(in the rows, 128 means zero)
Rows swapped in pairs by one turn or mirror: which row each one swaps with:
The rows were stretched afterwards, more along some directions than others.
zoz: [121 161 161 147 139 113 148 152 155 133 156 124  93 108 114 116 134]
midup: [ 86 140 139 170 112 108 115 137 160 126 155 121 129 113  98 112 183]
feb: [ 65 117 113 156 126 126 119 137 152 134 147 120 135 130  86 133 137]
Panab: [101 113 118 186 116 140 128 155 170 121 115 103 117 117 120 138 159]
mam: [115 123 100 112 119 124 124 133 136  98 144 133 118 145 127 108 125]
pav: [118 103 152 172 140 135 120 133 145 165 119 133 125 109 118 141 147]
sapi: [121 134  98 116 119 109 130 104 113 121 122 143 141 139 119 106 126]
vifaf: [ 75 118 132 157 127 133  98 115 125 150 125 107 170 121 133 116 156]
Vuma: [119 143  90 128  87 132 102 123 109 118 130 169 108 130 122 123 140]
Dat: [109  72  95 104 127 114 126 134 145 118 134 175 168 137 118 137 103]
zopi: [ 83 124 100 154  88 146 107 141 134 136 111 123 127 153 138 118 149]
sose: [ 89 153 142 156 135 141 115 115 128 138 140 140 105 117  94 129 122]
kemes: [137 139 173 121 132  98 133 131 112 161 121 125 142 133 161 109 135]
livom: [122 117  98 123 111 138 131 149 126 104 115 160  92 129 109 137 115]
Kig: [121 150 133 128 135 125 127 118 138 133 145 120 120 143 150  91 118]
lilu: [132  99  85  98 129 117 117 110 104 118 119 141 166 158 131 125 107]
lis: [100 101  71 154  95 164 104 146 132 107 119 154  95 134 105 157 127]
buleg: [147 115 127 115 141 108 146 150 118 126 118 133 153 117 158 120 111]
rog: [ 86 136  87 192  81 146 108 127 144 116 140 107 105 117 121 120 181]
Sipin: [ 92 124 121 140 123 133 125 155 138  96 147 127 125 108 109 147 127]
lavod: [127  99 127 157 106 127 108 131 152 131 111 126 124 136 148 127 146]
Pilo: [130  94 143 155 114 122 129 139 144 143 112 128 127 113 159 112 150]
defom: [128  56 128 123  97 107 122 143 146 108 114 161 165 149 139 127 134]
pabu: [115 139 157 118 141 115 104 111 140 170 136 124 153 137 142  88 128]
Non: [133 123 182 112 162  98 128 119 126 177 137 154 160 120 116 118 114]
buf: [124 130 108 146 122 124 124 135 122 125 120 116 142 123 169 112 132]
ruv: [110  81 147 134 134 112 112 107 134 165 126 141 180 159 117 127 131]
gaf: [112 115  85 152 101 125 139 126 119 112 138 122 128 115 147 112 152]
Seto: [142 182 167 139 155 125 128 124 150 144 142 119  89 124 114 109 123]
pamon: [122 141 146 141 147 146 115 123 111 158 141 135 120 111 117 141 124]
vas: [ 85 135 120 156  92 112 122 137 164 116 138 127 125 119 124 134 164]
kava: [ 95 158 129 137 140 102 127 122 143 145 148  98 140 137 117 108 140]
Salez: [ 96 101 165 171 151 139 120 137 166 161 134 132 127 101 107 151 144]
fumet: [103  74 124 139 128 103 122 128 145 130 160 156 168 114  96 133 141]
gadal: [128 137 155 134 145 122 128 111 132 153 144 124 116 131 153  97 119]
dibin: [129 130 145 113 152 122 135 139 163 123 140 156  88 135  91 144 110]
Det: [142  81  98 102 108 124 115 130 123 124 119 175 130 153 114 146 128]
ros: [ 99 109 118 133 150 133 119 151 143 141 112 130 161 141  98 156 125]
Gav: [113  67 154 131 130  85 126 126 161 140 148 136 172 133 122 116 142]
firab: [ 89 125 124 176 119 116 127 148 181 135 149 117 113 117 101 127 177]
bet: [119 122 145 149 126 127 131 149 146 137 136 160 110 118 107 109 128]
Zuka: [120  64 122 104 148  93 128 134 137 134 134 166 179 137  97 154 124]
Genub: [129 158 125 137  93 120 119 136 128 135 133 156  97 114 122 110 154]
fali: [114 103 117  95 159 103 120 123 106 151 137 129 191 149 138 113 117]
lelif: [ 94 126 123 167 107 129 128 137 162 120 145 120 108 148  99 129 149]
ruvil: [ 87 144 138 142 122 136 103 107 112 142 135 137 143 126 114 128 134]
motiz: [145 129 123 129 132 127 138 146 147 117 132 154  73 133 100 141 121]
vol: [139  92 141 137 103 107 122 151 170 125 139 151 124 134 121 134 174]

Swapped with firab: Zuka
Swapped with lilu: rog
Swapped with Genub: buleg
Swapped with motiz: pav

Rows swapped in pairs by one turn or mirror: which row each one swaps with:
The rows were stretched afterwards, more along some directions than others.
tilir: [135 135 123 127 107 119 122 111 139 119 136 123 129 189 120  77 138 163
 124 112 151 123 116 149 105 136 109 160 119 138 134 138 143]
baga: [116  95  95 155 170 143  95 102 162 137 151 120 153 185  97 152 148 135
 117 153 131 174 126 149 111 135 128 169 118 116 148 207 101]
Tafe: [159 121 146  91 124 154 183  84 133 160 137 114 146 157 101 109 111 160
  94 141 123 151 151 148 123 108 114 164 117  97 133  98 120]
Vasir: [116 121 106  92 124 121  48 125 163 108 122  78 167 112 138 100 125 144
 117 120 160 110 147 114 119 137 122 149 167 131 106 200 135]
dagib: [125 133 109 103 141 114  80 134 143 127 126 102 163 130 137 102 134 171
 112 126 159 125 157  93  97 155 153 172 159 116 117 194 141]
kipa: [121 112 103  87 181 170 128 144 125 133 139 121 121 135 108 148 113 110
  85 153 118 145 158 141 130 124 158 146 164 113  96 158  97]
lelub: [134 115 112 111 142 120  39 135 167 113 130  96 144 138 129 111 171 147
 114 123 150 136 145 126 103 158 138 180 148 136  93 218 119]
rus: [149 125 132 127 138 168 130 107 143 156 140 102 120 172 126 136 122 130
 103 120 125 128 164 146 124 111 160 137  99 105 131 138 104]
Tes: [127 112 122  94 139 163 126  90 141 125 116 102 134 142 120  74 154 138
 101 113 129 141 122 135  86 161 111 163 134 117 132 135 141]
supap: [163 116 139  96 146 138 156 101 147 148 143 103 166 142  97 113 127 173
 100 145 133 176 177 126 109 157 131 158 127 109 113 140 114]
veti: [110 105 121  78 162 154  98 162 137 135 147  98 117 127 109 168 114 108
 104 153 124 111 168 133 139 109 139 140 184 116  88 174  96]
korun: [159 118 124 102 117 100 138 114 157 163 138 118 120 144 125  95 132 161
 116 138 148 132 124 132 114 117 130 169 137 136 125 132 119]
Kagag: [132 110 134 122 134 141 122 134 152 149 163  92 114 151 110 136 104 132
 110 133 134 135 147 149 123  94 139 137 156 114 144 154 102]
lekob: [135 109  99 143 151 133  74 102 152 122 128 109 154 161  98 137 127 163
 109 153 139 167 146 141 104 149 109 158 129 121 142 209 111]
Dak: [172 121 145 103 130 147 169  85 142 144 141 108 168 155  95 102 118 171
  92 138 121 172 162 128 115 134 128 152 114 111 119 130 112]
pov: [148  98 117  73 105 110 122 128 160 107 125 118 156 136 130  93 126 148
 125 128 159 122 120 115 103 153  94 136 154 134 137 160 120]
zumen: [102 115 126 115 146 164  94 161 128 137 145  95 110 141 103 177 123 100
 111 141 126 136 143 137 139 131 140 151 151 116 105 192 107]
dalob: [122 105 112 108 183 166 104 156 133 137 151  92 127 144 110 174 127 103
 101 150 109 144 166 126 133 131 161 154 160 116  94 200  97]
bib: [181 131 150  96 106 129 133 116 117 146 145  99 143 148  85 112  99 188
 129 131 133 151 161 113 119 116 147 145 120 120 127 132 122]
nek: [144 126 112 128 115 112 115 113 146 121 130 126 132 170 111  69 140 167
 118 105 138 118 123 145  93 143 111 169 136 132 148 151 155]
kis: [140 131 122  94 118 141 106 135 129 149 164  77 155 137  83 145  84 171
 133 148 148 171 155 107 136 125 137 138 135 127 106 170 117]
Pudu: [141 135 104 109 110 122 120 108 155 113 130 126 152 167 113  77 136 178
 112 119 161 124 114 149 110 139 106 163 129 127 137 141 136]
dabes: [108 120 106 115 146 127  64 144 151 115 128  98 162 113 138 106 139 150
 112 116 155 114 152 108 107 126 139 163 172 135 101 195 155]
vob: [146 116 105  95 166 117 115 102 146 150 130 127 128 159 123 112 142 177
 103 154 129 175 146 136  96 192 109 153 147 116 128 171 102]
gotat: [140 128 107 113 147 151 118 124 133 157 147  84 160 148  69 156 103 161
 112 165 140 189 167 117 119 116 132 126 111 119 103 176 100]
Dibem: [134 103 124  95 110 123 119 113 134 108 144 111 125 155 131  86 117 158
 115 131 171 124  97 139  90 133 117 163 148 132 155 137 111]
gufer: [158 127 112 118 134 135 116 122 158 157 150  88 157 146  83 146 119 148
 123 139 133 195 139 117 132 142 134 151 123 129 127 194 109]
Sof: [140 116 124 108 123 115 151  98 132 146 127 143 118 189 114  71 138 144
 119 116 151 122 100 153  91 143 112 176 127 116 170 111 136]
rivi: [146 114 125 128 157 165 126 118 154 146 163  97 136 162 119 132 137 116
 108 128 136 144 148 127 128 127 168 140  97 120 115 157 100]
bozat: [123 120 120 123 150 103  66 141 156 140 132  98 114 136 120 122 144 157
 121 144 158 128 134 119  97 148 140 185 163 119 142 195 127]
voz: [146 110 130 106 112 131 119 137 138 111 140 109 131 126 120 101 113 170
 121 130 179 127 108 112 106 123 134 155 151 140 131 139 132]
vuto: [137 110 126 125 147 163 109 136 133 151 148  82 115 161 116 139 143 130
 134 108 133 129 161 119 119 132 152 158 129 102 132 185 103]
Kogu: [148 121 100 125 145 140 118 101 144 141 161 101 138 169  87 149 132 132
 107 158 123 160 117 153 132 141 112 180 129 113 129 171  91]
puso: [154 127 116  98  98 105 123 107 159 114 117 121 117 171 128  60 132 147
 118 108 144 105 115 164 116 132  84 159 137 126 140 131 136]
nup: [144 129 106 115 100 115 119 113 150 118 123 125 133 183 124  72 144 162
 117 110 149 120 113 152 105 148  89 154 114 127 148 137 141]
ruk: [164 116 145 106 129 126 178  91 137 136 144 124 162 143  95  96 112 182
 104 141 134 165 157 130 106 138 112 160 122 115 144 110 107]
sidov: [129 103 126 121 143 113  75 122 143 125 129 109 140 134 135  99 159 159
 128 123 148 128 139 107  90 163 136 192 162 120 140 189 130]
duneb: [112  94  95 147 147 137  79 126 179 126 144 110 123 166  94 152 143 134
 119 155 138 145 126 161 106 118 106 161 143 126 137 214 105]
pige: [156 127 133  98 115 157 127 120 140 132 131  98 155 144  92  95 121 152
 119 109 114 167 169 109 129 124 124 129 111 127 106 184 138]
pip: [109 121 116  93 137 127  58 141 157 119 114  87 152 129 138  98 146 123
 108 105 148 106 155 108 117 144 129 162 158 116 106 188 139]
Zul: [110 126 118 114 161 118  71 136 145 146 119  98 133 144 134 130 142 149
 103 127 145 109 164 127 103 139 155 185 162 120 127 170 152]
nuvop: [153 108 136 100 131 165 127 104 131 151 167  84 110 151 122 137 103 132
 105 139 139 130 123 161 146  91 149 142 122 115 135 133  84]
tulo: [145 100 130  78 118 145 145 105 130 126 136 124 160 136 129  91 107 162
 111 130 166 126 121 119 114 117 123 161 142 123 138 126 129]
mig: [126 102  92 151 153 129  72 103 178 137 168 102 152 183  90 157 162 149
 124 179 141 182 115 149 104 144 133 171 105 119 137 199  91]
mupo: [102 118 115 102 124 170 103 119 131 139 128  87 111 143 103 123 140 128
 115 126 150 130 127 145 117 148 120 158 145 113 108 145 136]
musug: [151 110 114  96 169 121 110 101 163 147 126 137 136 158 137 101 171 166
 112 143 125 153 159 131  88 182 118 159 159 109 126 192 102]
pobe: [134 132 119  87 103 113 135 106 134 138 129 125 118 171 123  75 110 168
 115 135 163 102 113 158 112 127 119 171 145 128 140  94 145]
letu: [117  91 103 142 128 148  88 108 176 124 144 104 148 169 105 130 148 118
 123 142 123 151 120 148 125 143  94 155 115 118 147 208 118]
gazaf: [163 120 139  90 146 120 119 105 144 122 137 108 168 114 124  98 140 158
  88 126 129 134 171  92 104 141 138 163 152 129 108 151 111]
Fud: [166 101 122  95 129 131 119 123 128 115 140 121 147 134 122 114 125 156
 114 134 160 129 122 120 114 136 136 153 157 139 134 130 124]
Seka: [142 111 117  86 162 118 119  89 145 139 124 135 130 148 138  94 163 173
 109 137 117 141 166 135  95 171 123 162 128 119 129 139 114]
Ronez: [128 116 119 103 148 167 114 107 152 134 125 103 136 152 103  83 167 133
 118 111 136 144 127 131  86 168 117 168 136 116 121 162 141]
Sosu: [164 115 112 120 129 142 124  88 148 113 127 121 152 167 112  70 152 153
 106 112 149 137 134 155 106 144 114 181 123 128 127 141 122]
lileb: [130 116 125 138 148 159 108 144 116 167 169  87 111 177 104 175 119 131
 126 153 133 138 156 131 126 107 179 154 118  93 119 166  95]
nepam: [120 110 126  77 170 175 122 135 122 140 148 103 111 136 116 163 101 110
  97 147 113 120 163 144 140 111 138 142 168 104 105 163  97]
kebon: [112  99 117  88 126 148 124 105 133 133 131 103 130 151 132 109 111 155
 110 146 168 116  98 143 107 112 120 145 151 147 133 127 130]
bobat: [137 114 112 104 181 175 111  94 137 123 120 101 161 145 115 107 149 132
 105 114 126 142 163 125  99 172 147 161 138 107 118 160 130]
toful: [117 107 121 100 160 173 115 145 138 145 134 109 106 153 112 145 145  90
 103 130 100 139 156 148 130 142 150 151 142 120 104 177 111]
lepe: [136 120 121 109 133 110 107 127 149 137 138 131 115 167 125 100 167 183
 120 144 129 165 140 123  84 183 121 154 150 121 122 174 118]
Tete: [152 118 142 110 162 142 150 104 144 139 149 105 153 137  92 114 131 172
  78 135 126 180 169 132  99 131 139 170 139 109 123 143 121]
Faf: [144 123 141  92 133 149 174  98 136 156 138 114 149 143  89 113 105 174
  91 148 124 166 170 127 102 119 111 146 138  98 128 119 108]
Lunop: [145 144 121  84 137 160 134 131 124 154 136  99 155 152  98 139  85 150
 110 142 141 160 162 113 134 120 149 127 107 106 111 147 124]
Rodem: [113 102  87 134 173 150  96  86 158 153 139  96 149 174 112 162 123 166
 108 187 150 162 122 159 115 130 122 161 121 121 139 184 105]
tav: [161 131 136 104  91 144 114  97 146 155 134  99 137 164 103  93 121 169
 146 123 133 148 144 123 122 129 123 129  84 117 102 159 126]
Rimir: [161 139 119  75 130 159 119  91 128 147 146  79 147 154  98 137  71 170
 110 148 136 164 158 139 139 111 132 132 115 117 101 152 108]
Rof: [125 132 113 119 141 124  59 133 151 127 121  84 166 125 133 121 127 163
 117 125 165 124 149 107 114 151 148 169 159 122 117 187 130]
gud: [124 118 112 121 167 170 101 110 148 154 147  79 136 159  96 145 146 103
 105 124 137 131 140 139 143 119 157 184 106 117 115 174 123]
Tam: [146 117 117 126 112 115 114 104 145 117 126 134 119 191 105  83 158 162
 133 124 151 129 106 151  88 167  99 174 119 124 146 152 128]
movo: [139 105 108 114 146 156 106 138 161 144 152  85 134 156 121 139 130 121
 119 129 139 132 148 137 124 128 148 137 129  99 112 182  90]
muz: [116 119 122 102 167 177 121  86 144 130 118  92 124 144 120  89 152 117
  88 110 125 145 147 136  91 158 138 163 133 115 127 155 123]
pesim: [127 116 123 116 156 175 116 120 133 151 148  88 120 154 123 140 114 135
  88 129 125 137 182 127 117 103 163 137 136 106 120 147  90]
nudis: [133 103  96  90 175 122  97 105 154 127 130 128 140 155 126 123 155 162
 104 162 125 158 159 134  99 188 106 144 163 111 118 195  91]

Swapped with lileb: bib
Swapped with Tam: sidov
Swapped with Vasir: nup
Swapped with Tes: nudis
Swapped with Seka: mupo
Swapped with veti: Tafe
Swapped with Faf: nepam
Swapped with Zul: pobe

Rows swapped in pairs by one turn or mirror: which row each one swaps with:
The rows were stretched afterwards, more along some directions than others.
zuzed: [133 132 152  86 165 139 134 146 137 122 131 119 154 112 131 175 146]
Sefiz: [139 141 152  96 125 111 109 148 112 143 140  83 114 145 127 122 113]
risa: [147 146 145 127 119 132 143 167 108 142 148 125 128 127 107 125 114]
nilip: [136 122 142 141 132 120 163 169 133 129 134 133 105 133 120 155 108]
Barad: [114 140 135 113 140 142 115 147 140 168 116 127 116  92 141 178 155]
poror: [175 178 140  85 116 169 142 145 105 142 160  88 121 133 139 156 119]
nagi: [159 165 143 123 132 142 173 151 130  92 144 108 126 116 103 139 134]
Pegos: [145 131 149  98 184 129 163 150 140 112 146 108 137 134 153 163 118]
zigof: [144 126 168 131 143 116 157 160 158 103 141 124 133 110 138 174 139]
zaso: [131 120 170 101 163 111 145 153 142 110 144 110 149 127 146 159 134]
lezat: [125 147 125 105 188 120 137 160 134 139 147 143 163 125  99 101 154]
mav: [161 172 138 127 170 136 164 151 113  96 179 123 147 149  96 118  84]
mukek: [145 178 129  95 156 150 204 159 139  97 152 137 137 140 145 162 147]
revor: [148 177 136 107 138 142 200 158 148  81 158 147 149 127 132 162 150]
luzul: [143 135 147 131 128 135 149 171 112 139 145 127 125 132 110 128 108]
fove: [156 141 134 123 151 128 169 162 117 106 163 147 148 118  74 143 106]
lazar: [156 157 142 100 125 156 148 158  98 136 156 106 130 137 121 132 109]
sabud: [125 143 138 101 175 133 137 166 138 132 147 153 162 104  81 104 163]
nudu: [123 126 133 128 150 149 112 150 136 171 124 136 126  95 125 165 145]
baler: [177 167 117  97 145 128 118 155 134 148 135 126 143  86 103 152 108]
tikep: [120 136 121  99 189 109 149 156 138 131 142 128 155 137 127 122 143]
Gakur: [142 130 144 140 129 118 161 174 126 131 143 136 123 135 105 127 110]
Luk: [167 160 133 110 155 126 177 163 113 101 171 123 149 136  83 139 103]
laf: [180 174 131 120 176 130 125 161 121 138 162  92 134 145  95  95 106]
Vev: [170 173 124 123 152 134 199 153 130  99 148 104 101 132 128 154 112]
tode: [120 134 144  89 123 121 108 144 122 164 117  98 106 122 153 156 127]
fafu: [128 121 158 106 156 137 139 150 144 110 129 135 154 101 128 186 149]
gisuz: [168 159 123 113 135 127 154 152 122 116 150 141 145 104  88 145 102]
defo: [184 179 115  91 160 153 173 139 133 133 152  92 106 143 155 167 118]
sodol: [134 142 134 112 172 128 130 167 141 140 146 154 163  98  83 106 164]
Suv: [112 132 144  89 124 117 114 137 119 145 120 100 112 132 162 160 126]
vama: [143 145 154 109 143 137 141 155 137 106 130 118 144  95 114 161 145]
mar: [154 163 143 109 114 148 145 157 104 138 153 100 122 137 123 133 112]
mefa: [135 175 129  87 165 169 195 156 127 104 153 137 139 142 132 155 137]
Gid: [161 158 147 140 145 142 142 162 123 123 169 151 142 104  60 120 105]
vil: [160 173 152 117 145 141 165 158 108  99 181 130 147 135  84 127  93]
fesid: [170 161 122 122 174 128 103 150 133 147 137 132 160 104 106 122 105]
rab: [111 132 147 108 118 123 112 143 130 157 112 120 112 110 156 170 144]
nevi: [108 131 138 112 128 126 115 140 134 161 113 122 109 108 156 176 139]
foru: [148 176 139 114 132 143 196 158 145  83 154 151 139 125 128 162 148]

Swapped with laf: defo
Swapped with nagi: baler
Swapped with Sefiz: poror

